Where one turn sends some rows of the set: a few examples, then the rows asked
zar: [ 43   7   0  17  10  -3  25   0  15  11 -24  -8  13   6   6 -22  17]
mebuv: [ 25   4  -5  21  17 -16  17 -20   4  11  15   6  -2   9  10 -22 -41]
Rogi: [ 36   3   5   0   3   3   1 -24   8  17  18  15 -10  -1  -1 -23 -22]
Leguz: [ 34   7 -21   0  16  -7  14 -22   8  11   4 -18   5  12 -20 -27  18]
Sibu: [ 34   2 -23   8  15  -6  21 -22  10  21   2 -12   8  15 -20 -25  18]
tede: [ 28   8 -26  11  23 -17  21 -19   5   7   2 -23  11  17 -15 -28   7]
gebo: [ 44   4  -1  15   9 -17  31   1   9   7 -20 -16  27   8   3 -31   1]
gifer: [ 47 -22 -11   8  17 -11   2 -16  13  10  32 -25   6  -5   6 -29  -6]
Naruf: [ 38  19  10  16  14 -27   8 -23  -3   4  20  15  32  -5 -11 -27   0]
Zed: [ 49   7   5   2   4  -9  20   1  11   3 -18 -17  21   4  -1 -33   9]
Zevo: [ 33  27   9  23  21 -16   2 -20   4   0  15  17  15  -8  -5 -18  15]
Pasoz: [ 39   9  -2  20  13 -11  27  -1  11   6 -25 -13  13   9   9 -23  12]
mub: [ 38   1 -25   5  21  -8  23 -12  14  12   7 -19  21   7 -24 -33   5]
Nane: [ 25  -6  32  30  26  -7   0 -14  13  11   0   5   9  -6  13 -20 -18]
Zali: [ 34   2 -25   8  19 -17  25 -19   7  14   5 -20  19  15 -20 -32   3]
sozit: [ 21  13  -5  25  23  -7  10 -15   9   5  10   7 -14   4  13 -17 -30]
Nopeg: [ 32  -8  36  19  21  -5  -3 -13  13   8   4   3  15 -10   7 -25 -20]
dusi: [ 40   7  -2  20  11 -17  29  -1   8   7 -24 -15  20  12   8 -27   5]
mepa: [ 39 -21 -17  23  24 -18  12 -17  11  12  27 -25   6   1  13 -24 -12]
regoz: [ 26  -8  32  29  25 -10   3 -15  11  11   2   4  14  -5  13 -22 -22]
Zir: [ 34  18   1  36  26 -21  20 -18   6  11  16  22  30  -6  -5 -19   3]
zulem: [ 30  -9  35  24  21  -1   0 -15  15  15   2   9  11  -9   8 -21 -14]
Bov: [ 28  -6  33  29  25  -2   0 -13  16  13   2   8   9  -8  11 -19 -14]
getap: [ 30  -9  34  22  24  -7   1 -11  14   8   5   2  18 -10   8 -26 -23]
gaso: [ 41  22   7  21  23  -9   6 -13  12   2  19  20  23 -16 -13 -22  12]
Mutam: [ 33  26   7  21  24 -27   7 -16   1  -8  19   7  28  -8  -6 -26  -2]
zepat: [ 28   9  -6  24  24   8  12 -11  20  13  12  16 -15  -4   7 -14 -22]
beg: [ 34  -1  -5  15  18 -10  20 -12  12  13  20   6  10  -1   1 -29 -46]
Riduv: [ 47   4   3  10   4  -3  24  -4  13  14 -22  -7  15   5   1 -26  18]
pufo: [ 31  -9  37  20  18  -4  -3 -16  12  12   4   7  12  -9   7 -24 -16]
gav: [ 48   4   2   8   8 -13  26   4  13   4 -18 -17  27   3   1 -34   2]
Kifi: [ 37   4  -1   4  18  -1   9  -6  16   2  21   3   5  -9  -3 -32 -41]
sonip: [ 49   6   5   3   0  -7  19  -3  11   9 -19 -11  17   5   0 -30  15]
vov: [ 30  22   6  29  19 -22  11 -26  -1   9  13  21  20  -1  -4 -16  10]
Vovab: [ 28  -9  33  28  24 -10   4 -12  13  11   4   3  18  -7  10 -24 -25]
fesi: [ 48 -22 -10   6  14  -7  -1 -20  13  14  30 -21   0  -5   6 -25   2]
rop: [ 37   8   5  -5  10   0  -2 -15  10   2  20   4  -7  -6  -2 -29 -29]
tulad: [ 42 -20 -14  21  20  -2   5 -20  16  20  25 -15  -9  -1  12 -17   8]
gozit: [ 37   8 -23   0  21  -4  15 -13  14   5   6 -21  12   7 -23 -31  13]
Zulen: [ 37 -18 -17  27  25  -9   7 -19  14  15  24 -18  -8   1  17 -16   4]
beril: [ 46 -22 -11  13  15  -2   2 -21  15  18  27 -15  -5  -4   8 -21   7]
nitap: [ 44  15   8  18  17 -14  11 -18   7  11  22  21  33 -12 -15 -26   5]
zeme: [ 35   1  -1  14  11   9  11 -18  17  25  16  22 -11  -4   1 -18 -19]
dasu: [ 33   3 -28  16  26  -3  26 -15  15  17   2 -13   9  11 -17 -24  15]
numek: [ 44 -22 -15  15  21 -15   8 -15  13  10  31 -27   9  -3   9 -29 -12]
Soz: [ 34  24   2  32  32 -20  15 -10   8  -2  17  13  31 -11  -7 -23  -1]
Gil: [ 28   9 -28  16  28  -8  22 -13  13   7   2 -21   8  12 -15 -25  12]
vof: [ 36 -18 -18  29  25 -16  11 -19  10  14  24 -22  -1   4  17 -19  -6]

Naruf turns into Mutam
Kifi turns into beg
Vovab turns into regoz
Now these:
gav turns into gebo
numek turns into mepa
dasu turns into Sibu

Where one turn sends some rows of the set: a few examples, then the rows asked
Rugo: [  3  -3  -9 -11  -8 -30  19   4   3  28 -29 -19   0   1  24   4 -17  -3
  36   7 -16   5  -6   0   9   4  22 -11 -19 -24]
gak: [ 11  11 -11   9  -9 -19 -27 -15 -27  13  -5  -4  -4   7  -3   5   3  26
  14  19 -14  10  -2   1  11   7   3 -15  -4 -24]
kesun: [ -2  -8  -7  -3  12  -8  20  -4   1  12  -1   3   8  -5   7  38  16   2
  22   3 -27   9  28   1  12  28   3 -25 -12 -10]
telik: [-20  11 -18 -20  -1 -18  -3  -1 -12  38  -9 -17  -2   4 -16  20 -23  -4
  45  13  -4   8  -6   2  -3  12  10  -6 -10 -19]
fata: [ -2   7  -3 -31   1 -29  14  17  14 -22  11  -5 -11 -17   1  -9  -8  -1
  10  -1 -20  -8 -16   9  17   6   9  -1  -8 -11]
fafum: [  2  -2  12   0 -12 -20   4   1 -11  -2  -3 -16 -27   8 -17  31  10  15
   8  -1 -27  13  -2   0  25 -17  12  -6  -9 -11]
burik: [-10   1 -19  -4 -16  -9   5 -16  -8  -3  -1  -1  -2   1 -27  19  13  15
  11  10  -8   0 -13  16  16   4   5 -38  -5  -6]
Bekon: [ -4  10   5 -21   9 -23  16  10  -1  12  20 -12  -7  13   7  10  -7   5
   3  14 -10  -4  15 -21   8   1   6  -4 -40 -11]
Zop: [  4   4 -13   1 -10 -15  10 -10   9  19 -15   2  -9 -24  19  10 -15  10
  13 -10  -4  11 -18  -1   4  29 -18  -1   4  -6]
nedi: [-18  20   2 -10  -4 -20   3  10 -12 -16  17 -18 -15  -5 -10  21   0   2
  24  12   0  -8  17  -1 -12  -3   5   3  -8 -10]
marum: [ -5  -4 -20  -7 -11   4  19   4  -3 -12   0  -2  -8 -22  10  14   0   6
   9  25  -9  34 -12 -20   9  23  -8 -16  -6 -11]
neven: [ -6  -1 -22 -25 -17 -25  13   5  -8  30   6 -16  10  -2   8  -5  -7  -2
  38   5  -8   9  -3  10  -7  -4   4   1 -17 -29]
voka: [  0   9   7  -7  14 -22  13   3   0  -2  -7 -12 -29  -7 -13  26 -22  -3
  13   5  -9 -21  -4   1  20  -1  24  -5  -2  -2]
lete: [ -6  -7  -4 -17   6 -11  -3  -8   3  30 -17  10  -2 -12   9  -5   6   4
  19 -17 -11  14   6   9   2  31 -14 -17 -16  -6]
totob: [ -1  16 -10  -8 -12  -5   9  -2  15  22  14 -22 -12 -16   5   3  19   3
  14  12   3  18  21   0  26   1   7 -24   6  -4]
vobub: [-17  21   3 -19 -16  -8   1  10   2  -7  -7  -6 -15  13 -13   7  26  17
  18  -1  -6   6  15 -16   5  -2   6 -27 -10  -2]
Noko: [ -6  12   5 -18   9   2  11  21  24  18  17   2  -3  -6   2  11  -4  24
  15  -9  -8   6  16 -14  20  11  -2 -27 -19  -8]
fefo: [  1   7  -1  -7   0  -5  21  22  22   2   9  20 -12  -2  -2  33  -5  -7
  26  11 -17   6 -14  -2  10  29 -11 -11  -4 -16]
zuz: [ 12  23 -13   7 -11 -29 -14 -18  -4   6 -11  -9   4  -3  15  27 -11  15
  19   4 -19  10 -11   3  13  19  -8   5  14 -14]
bodiz: [ -2   6  -5 -21   1 -21  -6  -7   9   1   0 -24   4  -2   1  34  -4   2
   4   6 -33  33 -12   3  37   7  -3 -14  -1   1]
fida: [ -2   5   1 -10  -3 -12 -30  -2  -6  37  -9  -6 -16   0   3 -10  17   5
  15  11  -9  24  10   1   8  13   1 -20 -12 -15]
melo: [-20   9   5 -16   4 -22  11  34   9  -2  -4  -3 -12   0   1  20  -2  -3
  10  11  -5   6 -15   5   3  26  18 -12 -38 -18]
dati: [-10   5 -14 -23   0 -26  -3 -10  -3  23  -2 -19  -7 -10  -6  -5 -37  10
  39  17 -31   0  -2 -15   6   2   7 -13   0 -14]
Zamuv: [-17   1 -11 -12  -8 -26  -1   6  -1  -2 -26 -20   0 -20   9  -1 -22  14
  49   9 -23   8  -5   5  -4  12  17 -17  -6 -24]
Lomen: [ 18   8  -6 -15  -2 -10  16   1  -2 -25  11  -5 -14  -2  -5  17  -2   4
  26   7 -11  22 -15   3  33   8  -4  14  -2 -16]

Rugo turns into dati
Noko turns into Lomen
Now these:
Bekon turns into fata
gak turns into lete
kesun turns into bodiz

